In the rows, zero is written as 128.
Named moves (each a turn or a mirror), then the moves between two rows, first move first; the first pair answered:
A (before -> after):
[124 119 140 170 104 144 124 138 133 120]  ->  [100 122 112 145 102 112 152 133 120 128]
[180 115 137 124 127 162 124 138 125 116]  ->  [143 122  98  91 133 116 158 133  99 132]
[191 144 171 138 123 101 106 149 144 140]  ->  [153 151 132 106 128  51 142 149 117 151]
[204 129 139 168 153 127 117 127 139 101]  ->  [152 146  84 121 155  71 155 122 114 114]
S (before -> after):
[147 145 138 148 144  79 120 149 130 159]  ->  [161 123 145 133 115 167 105 149 162 129]
[101 134 118 144 111 116 133 116 130 140]  ->  [102 130 124 143 102 138 131 118 136 135]
[103 117 135 150 153 155 101 119 135 119]  ->  [ 98 127 132 155 163 130 105 124 119 128]
[ 79 129 101  93 176 118 155 126 105 111]  ->  [ 87 117 103  82 155 169 146 122 127  92]
H (before -> after):
[144 117 130 152  70 117 140 103 127 160]  ->  [146 116 139 170  90 115 132 100 127 167]
[130 129 114 121 120 120 130 131 123 137]  ->  [134 128 123 134 129 123 121 133 125 142]
[170 125 172 206 127 119 103 102 145 123]  ->  [145 107 159 168  90 192 105  97 164  94]
[ 98 131 114 149  74 126 137 118 132 142]  ->  [103 135 124 167  87 101 139 117 128 150]
Then:
Between the rows of a pair lie 2 to 3 moves.
[175 120 154 125 144 160  98 122 136 129]  ->  [140 131 103  73 121 113 147 119 108 133]	H then A then S
[179 140 134  87  91 153 155 134 137 105]  ->  [185 157 141 116 125  79 156 141 110 133]	A then H
[141 130 146 147 127  98 135 134 114 135]  ->  [138 133 138 132 114  96 141 136 111 132]	S then H then S
[ 72 123 105 146  61 134 152 112 130 135]  ->  [ 88 127 112 138  53 149 151 115 136 128]	H then S then A
[182 120 159 151  86 156 115 136 149 109]  ->  [190 133 153 133  75 118 141 143 131 115]	H then H
[ 90 135  99 100  92 108 165 130 106 131]  ->  [ 84 136 124 163 168 104 117 125 110 148]	H then H then A
[102 118 119 112 120 176 126 118 152 112]  ->  [ 81 134 102 114 141 104 145 114 125 132]	A then S
[ 96 127 107  60 113 170 137 113 125 121]  ->  [156 122 174 138 131 181  91 120 140 123]	S then A
[152 120 150 161 115 169 100 123 157 126]  ->  [ 75 128  87 128 147 107 133 118 119 148]	S then H then A
[139 129 158 135 119 151 109 135 164 130]  ->  [121 135 122  93  95 128 146 136 147 125]	H then A
[128 136 156 214 129 108 102 121 124 158]  ->  [ 60 132  93 155 137  89 133 117 104 162]	H then A then H
[ 57 130  86 121 148 134 128 114 120 138]  ->  [ 73 120  83  96 105 157 139 113 126 119]	S then H then S
[ 94 115  94 105  45 147 159 117 150 109]  ->  [122 107 144 159  76 198 110 112 178 102]	S then H then S
[129 116 114 101  98 158 146 135 123 111]  ->  [156 118 145 138  99 158 127 141 126 113]	S then A then H
[ 90 146 122  97 235  87  91 122 103 161]  ->  [ 81 131 126 101 238 141  70 121 122 150]	H then A then S
[104 145 131 122  71 131 151 124 113 124]  ->  [ 97 152 137 161 121  98 132 126 105 148]	H then H then A
[163 122 165 122 168 148  99 137 143 118]  ->  [173 134 165 140 163 116 105 145 133 128]	H then S then A
[ 80 134 115 177 189  78 106 124 113 163]  ->  [ 54 130  68 103 150  84 144 121 102 147]	S then A then H
[177 130 159 114 161 156  98 135 125 123]  ->  [161 143 136 108 179  95 123 138 102 147]	S then A
[ 54 104 119 135 103 146 152 127 127 123]  ->  [101 121 164 194 124 106 136 135 118 145]	H then A then S
[164 117 150 126 122 159 112 134 142 113]  ->  [126 116 104  80 122 140 138 132 125 113]	A then S
[158 143 154 159 132  51 136 134 101 173]  ->  [159 116 180 183 141 167  84 126 152 149]	A then H
[ 99 122 106 107 131 107 114 116 107 130]  ->  [145 115 145 130 104 145  92 121 127 115]	S then H then A
[124 143 135 136 195  86 114 133 120 141]  ->  [147 126 164 139 174 165  98 134 150 115]	A then S
[ 80 112 109 119 103 162 132 114 131 117]  ->  [138 127 157 188 127 122 105 115 126 141]	H then H then A
[124 124 120  97 121 146 142 123 135 112]  ->  [114 126 135 137 166 138 114 112 135 129]	S then H then H
[123 112 105  90 111 150 161 163 140 118]  ->  [177 120 152 144 126 130 139 171 144 132]	H then A
